A state moves one step at a time under one of 3 hidden systems, and each row is a state written as 48 numbers. Each run below is a few steps of one system.
run 1, V, 5 rows:
[[ -1  -2  18  16   6  38  18   4   8  17   2  12  -3  -9  10 -21  15  19
  -10 -25  -6  -3   6  -8   4  -6  -8 -24   0  -2   9  11   8   9 -10   2
  -10 -16 -15  18 -14  -2  18  16   1  18 -35 -10]
 [  4 -12   8   7 -11  33  -3   7   1  12   7  -4  22   5   7 -30  28   8
   10  10 -10  -8   3   1  14  -9   0 -25  10 -12  11  -1   0  11   2   3
  -10 -12 -33  18  -7  17   1   5  -2  -1 -21 -15]
 [ -2 -11 -16  -8 -16   8 -19   8  -9  -8   0 -15  27  18   2  -8   9  -9
   15  33  -3 -10  -5   6  18 -12   5  -7  13 -16  -5 -11  -2   9   8   3
  -14   7 -20   6   7  23 -20  -8   1 -14   8 -15]
 [ -2  -1 -23 -15  -2 -26 -11  -3  -8 -18 -16  -6   8   6 -12   8 -12 -13
    7  35   5 -11 -10  10   4  -9   2  15  -3  -3 -10  -4  -8  -1   5   2
   -9  17   3  -8  19  11 -18 -10   6 -15  38   5]
 [ -5  11  -9  -6  14 -27   7 -11  -2 -21 -21   9 -16  -6 -15  24 -29 -10
   -6   6   9  -1   0   9 -11  -3  -3  30 -16   5 -10  -1  -6  -9  -4   1
    3  14  24  -9  10  -9  -3 -10   1  -3  29  22]]
run 2, X, 5 rows:
[[ -1   1 -10  -4  18 -23   0  -7 -11 -21 -14   2 -20   3  -6  14 -15  -3
   -6   4  15  -9   6   5   2  -4   3  31 -18   6  -4   2 -11 -16  -1 -21
   13  -4  17 -11   6  -7   1   3   7   0  25  11]
 [  0   7 -10  -9  13 -31   3  -9   1 -16 -16   8 -22  -5 -12  18 -29  -3
   -8  15   3  -6  -3  11  -2   1   6  38 -14   3 -15  -3 -13 -12  -2  -8
   12  13  16  -7   9  -8  -4  -5   0  -8  24  22]
 [ -6   9  -5  -4  10 -24   9  -4  14  -6 -18  16 -28 -13 -13  15 -36  -2
  -10  20   0  -2  -4  12  -5   8   7  36 -10   3 -12  -5 -10  -8  -5   5
   10  21  11   5   2 -13   0 -11   0 -13  10  29]
 [ -4   2   8  -2  13   0  15  -6  21   8  -6  20 -24 -21  -4   1 -26   5
  -15  16  -7   3  -1  14   1   9   8  26 -10  -4  -4  -6 -15  -5  -2   5
    7  22  -2  16  -1 -11   3  -7  -2 -10 -13  25]
 [ -2  -2  11   1   3  20   8   4  16  11  -1  18 -13 -12   7 -13 -14   9
   -5  15 -16  -6  -7  16  14   4   8  11  -6  -8   1  -7 -13   5  -5   4
    3   8 -18  27  -3  -1   4   0  -2  -4 -24   4]]
run 3, X:
[[ -1   3  -9   1   6   4   2  -9 -20 -14 -12   0   5   8   1  -4  17   4
    1 -30  10  -4  11 -12  -7 -21  -9 -24  -2   5   1  15  15   4  -9 -12
  -19 -25   8 -18   1   2   9  14   8  16  15 -16]
 [  5  -1 -13 -13  14 -17   3  -9 -17 -17  -6  -3 -12   3   0   6  -2  -1
   -2 -20  11   1   3  -5  -7  -8  -3 -15  -6  14  -5  18  13  -4  -8 -16
  -11 -11  20 -26   4  -1  -1   9  11   2  29   0]
 [  4   7  -9 -13  13 -29   5  -6  -5 -13   0   4 -25  -5   0  21 -21  -3
   -6 -16   8   8  -4  -1 -12   7   2   2  -4  19  -9  11   7 -11  -6  -6
    4   4  31 -26   7 -12   0   1   8  -3  26  11]
 [  0  10   0  -1  11 -26  10   2   6  -6   1   5 -27 -12   0  22 -31  -1
   -9 -16   7   3   0  -2 -17  16   2  20  -6  14 -10   5  -1 -17  -4  -4
   21   6  28 -18  -1 -17   9  -1   2  -3   9  21]
 [ -5   5  10  12  15  -9  14   7  10  -2   3   4 -26 -11   4  15 -23   5
  -12  -6  12   1   5  -3  -6  14   4  28  -4   8  -3  -2  -7 -24  -1  -8
   28   7  22  -4 -10 -17  16  -2   3   3 -17  25]]
run 4, D:
[[ -2  -3  12  15   2  -2  16  11  16  10  21  -7  -8  -9   4   6  -9   4
  -13 -18  10   9   2 -12 -13  21   3   2   3  10   2   5   1 -24   3   4
   23   3  18  -7 -16  -8   8  -2  -5   4 -19  17]
 [  0  -7  11  10 -12   4   2  16  13  13  31 -16   3   0  15   0   3   4
   -1  -7   8   6   7 -18  -2  18   6  -6  15   8  -1   2   5 -16   9   1
   19   1   5  -8 -11  -1   0   2  -4  -4 -25   4]
 [  9 -16   5  -4 -22   6 -15  21   6  12  37 -23  18   7  18  -4   8  -3
   12   9  -3   3  -4  -9  11  14   6 -17  21   2  -3  -3   6  -7  14   1
   11   4  -7  -3  -8   9  -9  -2  -4 -13 -14 -11]
 [ 11 -22  -8 -22 -19   1 -22  14  -1   3  29 -21  19  12  13 -10   6  -9
   14  11 -13  -1 -10   1  16   8   6 -26  17  -2  -8   3   7   3   8  -3
   -6   5 -14  -1   1  20 -25  -2  -3 -16   5 -18]
 [ 11 -14 -15 -29 -11  -4 -16   2  -6  -3  11  -9  12  12   6  -8   5  -9
   15   6 -14   2 -10   5  13  -2   0 -30   9   1  -7   8  11  14  -1  -3
  -25   3  -9  -6   8  14 -24   1   3 -15  18 -20]]
run 5, V (5 x 48):
[[  3  -5   3  -5  -2   4  15  -6   8  12  12   2   1  -5   0 -11   8   4
   -9 -30  -6  17   0 -15 -15   8  -2 -37   6  10   5  14  20   7  -6   9
  -18  -3   2 -10  -6  -4  -3   0   1   3  -2  -1]
 [ -1   5   2   6  -3  21   9  -4   1   5  -3  10  14  -5  -1 -15  18   4
    3 -24  -7  -2   1  -9 -14 -13 -16 -42   0   0  14  17  19  20 -10  18
  -31 -15 -10   6   0   2   3   8   4  10   5 -15]
 [ -3   9  -1   9  -3  26   6  -7  -7  -6 -20  12  20  -1  -6 -13  23   2
    6  -9  -2 -10   7  -5  -5 -27 -16 -25  -4 -11  11   4   7  22  -7  14
  -35 -15 -11  11   8   9   6   5   2   9   7 -18]
 [ -6   9  -7  12   2  16  -2  -6 -11 -12 -33  10  14   6 -10  -7  14   2
    6  14   4 -18   7   2   7 -25  -5   7  -7 -16   4  -6  -6  19  -2   4
  -19 -11 -18  17   9   8   5   3   4   7  11 -14]
 [ -7   6  -3  10   5   4  -5   1  -7 -15 -25   8  -3   3  -5   4  -4   2
    5  30   9 -22   2  14  12 -19  -1  32 -12 -10  -2 -10 -17  -2   4  -5
    6   1  -9  12   5   3   8   1   6   3   7   6]]
run 6, D, 5 rows:
[[ 16  -9  -7 -31   4  -6  -7  -6  -9   4  12   6 -19   1  14  -5  -1   1
    7  -9 -15   9 -18   6  12   3   1 -33   5  12  -5  15  15  16 -10 -12
  -23   0   1 -10   7  -1  -9  14   8  -6  15 -13]
 [ 11  -4  -6 -19   9  -7  -1 -11 -16  -5   2   6 -16   3   8  -3   7   5
    2 -25  -5   4   1  -3   2  -7  -3 -27  -2  12  -1  20  15   9  -9 -17
  -18 -16   6 -17   5  -5   1  19   9   2  16 -12]
 [  4   0   1  -1  12   6  -1 -11 -22 -11  -7   4  -5   5   8  -3  15   8
   -2 -31   4  -4  13 -11  -4 -21  -5 -17  -3   7  -2  14  11   3  -7 -19
   -8 -26   5 -19  -1  -3  12  22   7  16   8 -17]
 [ -4   1   2  10   4  12  -6  -2 -21 -12 -11   1   4   9   9  -5  18  11
   -2 -16  15 -13  18 -10   1 -20   4   1  -2  -5   0   2  -1   1   2 -19
    6 -28  -2 -12  -2  -3  19  23   9  18  -2 -19]
 [ -9   2  -3  20  -1  10 -11   5 -16 -12 -16  -5   7  16   4   2  13   6
    2   9  19 -18  14  -5  11 -17   4  25  -2  -6   1 -10 -12  -8  10 -17
   13 -19  -8  -1   0   5   8  12   5  13  -1 -18]]

Name the system that made each run.
run 7, 4 rows:
[[  0   8  15  14  11  26  17 -11  -4   2 -14  19 -11 -12   6 -12  13  19
   -9 -30   0  -8  14  -6  -3 -20  -8  -9 -13  -3   5  12   2  10 -11  -7
   -7 -28  -3   7  -3 -11  29  24   1  23 -16 -11]
 [  3  -8  15   7   2  34  -1   1  -7   6  -4   6   2   2  10 -26  21  18
    0  -2  -5 -12  11   1  19 -14   3  -9   1 -12   9  -2  -3   4  -3 -14
    2 -17 -23  14 -14   4  18  14   2   7 -32 -15]
 [  8 -15   2 -11  -9  16 -14   5  -4   4  10  -9   6  10  14 -13  14  -1
   13  29  -8  -8   1  11  29  -4   4   1   8 -11   0 -11  -9   4   9 -14
   -2   0 -22  14   2  13 -10   5   1 -13 -15 -15]
 [  8 -13 -12 -27  -5 -12 -19   9  -6 -10   4 -12   4  12   4  -1 -14  -9
   10  35 -10  -5 -13  18  19   1   8   8   8  -1 -12  -8  -7  -9   2  -8
    3  19  -8  -3   5  17 -24 -11   2 -22  16  -4]]

V
run 8:
[[  2  -6   8   4   0  24  -8  -5 -17  -1  -2   6   5   7  11 -20  28  14
    3 -19  -1  -9  18  -5   9 -21   3 -20   1  -7   7   6   4  12  -1 -18
   -4 -31 -19  -2  -7  -4  21  24   7  13 -15 -26]
 [  7 -15   1 -10   2  16 -17  -5 -18  -4   2   4   2  17  11 -11  20   3
    9  11  -5  -6   5   6  28 -15   4  -7   5  -6   4  -3  -3   8   3 -24
   -6 -12 -18   3  -4   6  -2  12   7  -3 -11 -23]
 [ 13  -9  -6 -26   6  -1 -15  -5 -14  -8  -2   2 -11   8   6  -1   0   0
    9  21 -15  -3  -5  19  27  -7   7   5   3  -2  -8  -9  -5   6   2 -20
   -5   3 -11   4   7   6 -11   4   3 -16   7 -15]
 [  7  -6  -9 -30  15 -20  -8  -7  -4  -3  -3  12 -29   2   1   2 -22  -2
    1  22 -13   2 -14  19  20   6  12  16  -2   4 -16  -1  -5   2  -6 -18
   -1  13  -6  -4   6  -4 -15   0   6 -12  17   9]]

V
run 9, 4 rows:
[[ 15 -18   3 -20   0  12  -9   2  -5  11  20   8 -13   3  21 -17  11  11
    4  -9 -14   6  -5   5  24   4  12 -30   9   4   3   7   7  10  -2 -20
   -6 -11 -13  -2  -8  -1   2  19   7  -8 -15 -24]
 [ 15 -16  -6 -32  -2   5 -12   0  -8   8  11  10  -9   3  14 -17   5   4
    7   5 -20   8 -13  13  26  -2  12 -30  10   3  -2   7  10  18  -5 -13
  -18   1 -16   2   1   4  -8   9  10 -16   0 -21]
 [ 10  -4 -11 -32   3  -7  -6 -10  -3   0  -2  18 -13  -1  -1  -5  -9  -4
    8   9 -23   2 -17  20  13  -6   4 -17  -2  -2  -5   9   6  26 -10  -1
  -30   9 -14   5  12  -1 -16   4   6 -12  21 -10]
 [  3   7 -11 -19  12 -11  11 -17   7   1 -18  26 -24 -13 -13  -3 -22  -1
   -2   8 -17  -1 -17  21   2  -6  -4  -4 -13   1  -4  10   0  22 -17   8
  -29  13  -3   7  15  -5  -8   1   5  -5  24   9]]

V
run 10, 4 rows:
[[ -9   6   0  10  10  -7   3  -1   3 -13 -22   7  -7  -5 -11   5 -17  -1
   -1  28   9 -19   5  15   5  -9   0  40 -17  -8  -3  -9 -20  -9  -1   0
   13   8  -2  10   4  -2   7  -5   1  -2   6  20]
 [ -4   6   2  -1   8   1   5  -6   5  -5 -21  15  -6  -9  -9  -2 -15   1
    0  31  -5 -15  -5  20   8 -12  -2  26 -18 -11  -2  -7 -17   5  -2   6
   -6  14 -11  20   6   3   5  -6   0  -4   9  14]
 [  0   1  -4 -11   6   8   7  -6  10   2 -17  20  -7 -10  -5  -8 -14   1
    0  26 -17  -5 -15  21  11  -4   0   6  -8 -11   1  -6 -10  17  -7  10
  -20  21 -15  24   9   3  -6  -7   2 -10   4   6]
 [  5  -5  -3 -16   0  13   6  -2  14  10  -3  18  -4  -9  -2 -14 -10   0
    2  16 -25  -1 -18  18  13   2   0 -14  -3  -7  -1   0   0  21  -9  14
  -24  17 -19  22   5   8 -11  -6  -2 -13  -2  -2]]

X
run 11, 4 rows:
[[ -5   8  -6  -1   7 -24  10   0  14  -5  -7   3 -17 -10 -11  21 -35  -5
   -8  19   4   2  -8   8  -7  14   4  36  -3   3 -11  -8 -10 -15   1   7
   15  26  16   2   2  -7  -8 -16  -4 -13  10  28]
 [ -9   7  12  11   8   1  17   1  20   5  -6  13 -12 -17  -7   6 -24   4
  -14  13   4   1   1   5  -8   9   3  28 -10  -5   0  -7 -12 -12   1  13
   14  21   5  14  -6 -12   7 -13  -6  -4 -17  28]
 [ -7   1  17  15  10  30  13   4  15   9  -7  19  -7 -12   3 -13  -6  14
  -10  10  -7  -7   2  11   9  -3   3  16  -8 -10   8  -7 -13   0  -5   4
    5   1 -20  29 -11  -2  14   2   1   4 -29   4]
 [  6 -10  10   1  -3  25  -2   2   1   7  -3   7   2  -1   5 -22  13   9
    8  18 -14  -9   0  12  26 -12  -1  -2   1 -10   7  -5  -7  10  -2  -6
   -5  -3 -28  28  -8   8   3   4  -1  -3 -25  -8]]

X
run 12, 4 rows:
[[ -6   7   0   2   8 -18  12   6  16  -6   4  -3 -17  -9  -3  21 -32  -4
  -12   4   8   5  -5   1 -10  20   3  29  -3   6 -11  -6  -6 -23   1   8
   20  22  24  -4  -1  -8  -4 -14  -4  -6  -1  27]
 [-10   6  18  20   9   5  16   3  18   3   1   8  -9 -12  -2   6 -15   6
  -15   6   9  -1   6  -2  -6  10   4  31  -6  -3   6 -10 -13 -20   3   6
   25  14   7  11 -11 -10  14  -9  -3   4 -24  24]
 [ -4   0  21  17   6  31  11   4   8   3  -9   6  -2  -8   4 -12   4  16
  -10  10   0 -11  11   7  10  -8   3  21  -8 -11   8 -12 -18  -9   1  -3
   14  -6 -15  26 -10   1  17   3  -3   7 -30   3]
 [  2  -6   7   4   1  25  -7  -1  -7   0  -7   5   4   5   5 -13  16   4
    8  26  -6 -12   3  11  28 -17   1   8   1 -14   5 -11 -12   8   3  -7
   -4  -2 -25  24  -2   9   2   4   2   0 -17 -10]]

X
run 13, 4 rows:
[[  2  -3   5  -2 -14  17   5   4   9  11  14  -5  20   0   5 -13   9   3
    2  -7 -12  11  -6 -10  -8   3  -5 -38  15  -3   4   6  15  14  -1  21
  -20   5 -11   1  -2   8  -8  -4  -3  -1 -10  -9]
 [ -5   2  -6   2 -16   7  -2   0  -1  -4  -7  -5  31   9 -14  -6  14  -8
   13   1  -1  -8  -3  -4 -10 -18 -18 -29   3  -2   4   8  13  14  -5  24
  -29  -2  -9  -2   6  18 -13  -7  -2   5  20  -8]
 [-13  12 -15  10   0   2   4 -10  -9 -17 -29   1  18   7 -16   0   8  -9
    2   1   9 -10   5  -7 -14 -26 -16  -6  -5  -7   1   4   2  10  -5  16
  -30  -1   0  -4  12  13  -8  -6   2  12  25  -1]
 [-14  15 -11  16  12  -1  14 -12  -7 -20 -41  10   3  -1 -19   2  -1   3
   -8   3  19 -13  14  -2  -9 -24  -7  23 -15  -7   0  -1 -10  -1  -6   2
  -10  -6   5   1   8   3   9  -2   4  13  13   8]]

V
run 14, 4 rows:
[[ 12 -16   0 -28  -3   7 -12   3   1  12  14  10 -11   2  12 -16  -3   3
    7  15 -24   4 -18  17  27   3  11 -22  10   1  -2   3   3  14  -5  -6
  -12   5 -22  10  -1   5 -15   4   3 -15  -2 -10]
 [ 15  -8  -8 -35  10 -15  -7  -8  -8   3   4  14 -25  -1   5  -3 -13   2
    3   2 -21   8 -19  17  18   4   6 -16  -1   8  -4  10   7  14 -11 -15
  -15   6  -5  -7   7  -5 -10   9  10 -12  19  -5]
 [  6   1 -12 -20  15 -19   7  -9 -11 -10  -5  10 -29  -1   1   6 -12   1
   -4 -20   2   3  -8   3  -1  -4  -4 -15  -7  18  -5  21  12   4 -15 -14
  -15  -6  21 -21   8  -6  -2  10  14   0  25   0]
 [  0   4  -3   4  14  -8  11 -11 -13 -14 -12   2  -8   2  -2   1   6   6
   -8 -35  17  -1  14 -15 -15 -14  -6 -12  -8  11  -1  16   9  -7  -7 -13
   -7 -23  18 -23   0  -4  11  15   6  17  13  -2]]

D
